Where one turn sends some rows of the set: a few examples, then the rows asked
N: [ 18  29   3 -19  -1   4 -29  -3   9   0  -6 -13   2  36 -25  -5 -13  -2
 -16  41  -8  -7   0   2 -16  29   5  -1  -2 -19  14   6 -19  16 -19  54
  -1 -27  -2  -4  26 -12   5 -23  47  21   0  -3 -43]
H: [  0  -1 -18 -22 -22   0 -16  19 -19  10 -15   1  24 -29  -5 -27 -14  28
   3 -23  -8  22 -28   4 -16  22 -28   8  -6 -18  28 -25  21 -18  -5  -5
  22 -35  30 -35 -11  18  -7  -6   0  21 -35   3   3]
B: [ 13  -6  68  36  23  21   4  12  42  -1 -34   3  18 -19  22  11 -21  19
 -19   3  -8 -14  13 -10  14  -8  -2   1 -10  21 -26  11  10  24 -20  25
   8 -24  10  18   8  10  -6  -3 -42 -48   1   4  24]
L: [ 26  32  27  15  29 -10   9  -8   4   9 -23  16  -8 -35 -14  35  -1   5
 -13  12  -1  -8  33 -11  -9  -4  10  -4  -8  16  11 -39 -25 -37  -8   2
   2 -12 -21 -47 -22 -14  18  22   4 -30  18 -21   2]
W: [ -2 -15  36  34  37  25 -13  -9 -25 -25   4   5  20   8   3  20  20  15
 -13  18 -14  39   0  14  14  13  -1  42 -18  15  -2 -34 -20  12  15  -1
 -36  -1  32  18   4   0  18   9  -3  18   2 -29  -5]
A: [  6   4  59   3  -1  22  21  30  30  -5 -35 -21  24  -5  -2   0 -15  -1
 -10  -4   2 -26  -5 -21  15   6 -26  -3 -52 -16   7   3  25 -10 -15  28
   5 -35  12   7  23  -2 -26 -25 -15 -50  -6 -21  13]
G: [ -4  11   2   1  14   4   6 -12 -20  49   3 -47  25   7  16  -5  18  -6
  16  22 -10 -32  18   9  -7  -9  17  -9  -5   7 -39  22   0 -23  20  33
  -2 -17   5 -12  -1 -26   9  44 -46 -12   8 -16   7]
J: [-20   7   3  -9   2   0   5  11   5  12  21  -5  24   5  -6  12  -8   4
  13 -16 -10   1  16  -7  35  14 -46   3 -38 -38  36 -30 -11 -29 -10  19
 -20  15   4   1   7   2 -36 -42   5 -22  16   9  22]
P: [ -4  -7  -9   4   7   1  -2 -19  -7  33  18  30  19 -20  22 -15   9  35
  12 -10 -10   3 -13  15   0  18 -20   9   1  -4   5 -14   4 -46  14 -29
  15 -12  11 -27 -26  42 -40  15 -10  22 -24  16  14]
U: [ 40 -19   6  32  -1  -9  16 -42 -14  -9  -4 -36   1  17  20   9  23  25
  -2 -13 -21 -31 -31 -41 -30   8 -16  10  19   0   3 -18   9 -19  12  28
  -7  15  15  10 -11   6 -14   8  10   8  14 -30  26]
C: [ 30 -32  30 -19  30  -4  42 -24 -27  20 -40   8 -10 -29  19 -21   6  -3
 -23  21  -4 -20   3  31  11 -11   6   0  25   8  21  23 -15 -13   8 -21
   6 -30  -4  18 -24 -28   2  -7  -4  11 -15   0  -1]
E: [ 36  33   2  -7 -11   6   3  -1 -22 -24 -17   4  26   6   7  23   7  18
 -41  -2  11  10  10  -5  21 -23 -26  28  21  -5 -34  26   4  24 -44 -20
  33  15 -19  13 -15  -6 -10  15  26   8 -10 -13  14]
V: [ 21  11  63 -27  14 -42 -39   4  34   2 -17  -3  16  25 -10 -16 -11   1
  -8  -8   0  17   5  12 -28  -6 -12 -12   4   5   2  26 -15  13   5  23
  -1 -13 -11 -20  29   6 -34   2   9 -13 -30   1  -9]
R: [ 15  14 -21 -27 -45   7   6  12 -11   3 -19 -24  36  -5  22 -11 -31  27
  14 -12  -2  18   4 -21 -19 -13  10 -15   8   4  24   3  14  13 -10  49
  15 -41  17  11  -8  23  32 -11  12  -9  17   8  -3]
Z: [ 27 -11   5  19 -42   4  -7 -23  -9 -13 -31   3  40  -1  49  24  20   9
  -1  55 -26 -40  12   8  28  -9  25  15 -17 -23 -25 -23  -6 -21 -30  10
  12 -25   2   7   6  14  -9  28 -13  -2   0  27   8]
D: [-22  29 -35  -9  22   3  -8   3   9 -11  10   0  29 -40  20  32   6  11
  12  28  10 -10  -8  37  15  29   1  24  -1  37  -7   8 -28  12 -10  13
  -6  16   8  16  -8   1  -2  45   9 -26   0  14   2]
X: [ -1  27 -10   7   1  17   5 -20   2  20  22 -18  -1  26  -2  -8   8   7
  -6  56 -23   2  24  -1   9  11  17  -4  39 -16   9  18 -17  21 -20  22
 -18 -13  -5  27   1  -4  32 -27  31  33  20  -3  -5]
K: [  6 -36  -3  18  15 -26  -6   1  -9  36 -15 -18  -8  14  33 -30   0  -5
 -22   6  -3  12 -29  22  50  21 -31  19  19   5 -11  21 -14  15 -27   7
  -5  17  19  -5  -2  11  22  25 -18 -29  -5 -25  38]

Z turns into W
P turns into B
And these:
V turns into R
L turns into E
A turns into N
G turns into D

Where one turn sends some rows of the set: a few examples, then the rows asked
mub: [ 16   1 -53 -68  21 -27 -26 -21  35   0  62  22  37]
bubob: [ 21  11 -31 -82  22  18 -48  37  -5  16  48  36 -15]
Romul: [-11 -40 -32 -45  37  15 -22 -16   0 -19   6  16   5]
rafu: [ 43 -19 -10 -54  12  12 -37  28 -25  10  16  25   5]
vigu: [-11  19 -52 -93  15 -33 -25  22  27  18  46  28   1]
dus: [ 20 -17 -13 -73  12 -12 -23  37 -29  23   0  12   2]
repur: [ -5  18 -54 -86  22 -38 -31  33  27  -2  43  36  16]
razo: [  0  -3 -47 -82  19  -1 -24  42 -14  32  41  18  -9]
Kisen: [ -3 -12 -33 -90  51  18 -11 -39  20 -21  26  24 -10]
Zevo: [-16 -10 -12 -80  37  -2 -34 -19  24 -33 -15  21   1]
buvi: [ 30   1 -50 -53   2 -23 -20 -15  32  -6  56  37  29]
koz: [-17 -37 -45 -43  38   7 -20 -19  13 -21  19  20   8]
puv: [ 29 -17 -26 -69  21   0 -24  40 -38  10   4  18  13]
pazap: [-13  -9 -40 -89  43  39 -27 -21   2 -13  17  22 -15]
biga: [-12 -40 -37 -54  50   1 -13 -19  20 -23  31  22  -1]
Bitaz: [ -9  -5 -43 -90  39  32 -21 -39  13 -18  17  23  -8]
nopi: [-30 -10 -21 -79  42  -2 -41  -5  30 -28  -1  25  -5]
fizi: [ 35 -25 -27 -52  15   8 -29  34 -31   9  23  13  10]
Fofes: [ 27  -2 -34 -96  14  -5  -9 -54  13   5  25  23  39]
Dedu: [ -3 -13 -49 -69  20 -33 -21 -21  34   4  49  30  42]
renir: [ -6 -19  -6 -82  47  -7 -20 -25  27 -34  -4  22  -5]
Lanad: [  2  14 -36 -76  14 -41 -44  29  40 -12  40  30  15]
Mefek: [-23 -21 -14 -80  54  -5 -31  -3  28 -27  13  25 -16]
kir: [ 51   4  10 -78   2 -10 -34  -5  -1  -8  -9  29  17]
batof: [  51   25  -33 -104    4    6  -14  -33    6   -7   19   22   17]
kal: [-24   0 -38 -94  35 -23 -45  22  30  14  50  33  13]
beli: [ 36   7  -6 -99   3 -12 -11  -5 -15  11 -19  14  10]
fesi: [  5  15 -34 -71  16 -28 -49  28  37  -3  50  41   5]
mefe: [ 42   6  -7 -93  10 -16 -19   5 -17  -8 -22  21  24]
Sosi: [  15   19  -44 -100   23   16  -41   33   -2   12   50   25  -13]
temut: [ 10   4 -52 -69   1 -47  -4 -14  31   4  35  24  29]
pafi: [ 39   4   6 -83   7 -21 -36  12  -3 -14 -17  18  18]
nuz: [  29   -8    6 -102   16   -7  -26  -24   -5    2  -16   19   30]
laf: [ 43  12 -28 -93  15 -14 -19 -48  18  -4  26  18  39]
Ditap: [ 36 -20  -5 -72  29  11 -40  21 -32  15  10   7  14]
fen: [ 38   6 -39 -88  -4 -16   7 -37   2   9  13  17  26]
Fof: [ -6   5 -41 -78  35 -26 -53  28  30   6  59  23  15]
vepu: [ 49  -3   5 -86  18 -10 -29 -18  -8  -4  -9  10  33]
Vemu: [ 33  -7 -58 -51   3 -21 -12 -16  17  -8  48  23  35]
metu: [ 17 -36  -1 -75  27   5 -35  18 -30  18   1  15  19]
pak: [ 21   3 -64 -65  10 -37  -5 -11  22  -8  42  30  39]
kif: [ 53  21 -28 -87   1   0 -18 -39  16  -6  27  34  21]
fotor: [ 46  19 -43 -98   5 -10  -1 -33   1  -7  13  25  32]
kor: [  8  -2 -26 -89  39  10 -53  40 -11  21  44  17  -2]
vom: [ -5 -14 -31 -92  39  18 -42  32 -15  29  41  25   0]
kavi: [ -5 -19 -26 -91  57  28 -19 -16   3 -15  21  21 -23]
gafuz: [  1 -44 -19 -56  49  12 -12 -18   1 -22  12  18  -3]
zovum: [  9   9 -50 -93  29   4 -31  48 -15  17  39  29  -5]

pafi turns into fizi
vom turns into kal
vigu turns into temut
And these:
biga turns into Kisen
mefe turns into puv
nopi turns into koz
Fof turns into mub
buvi turns into kif

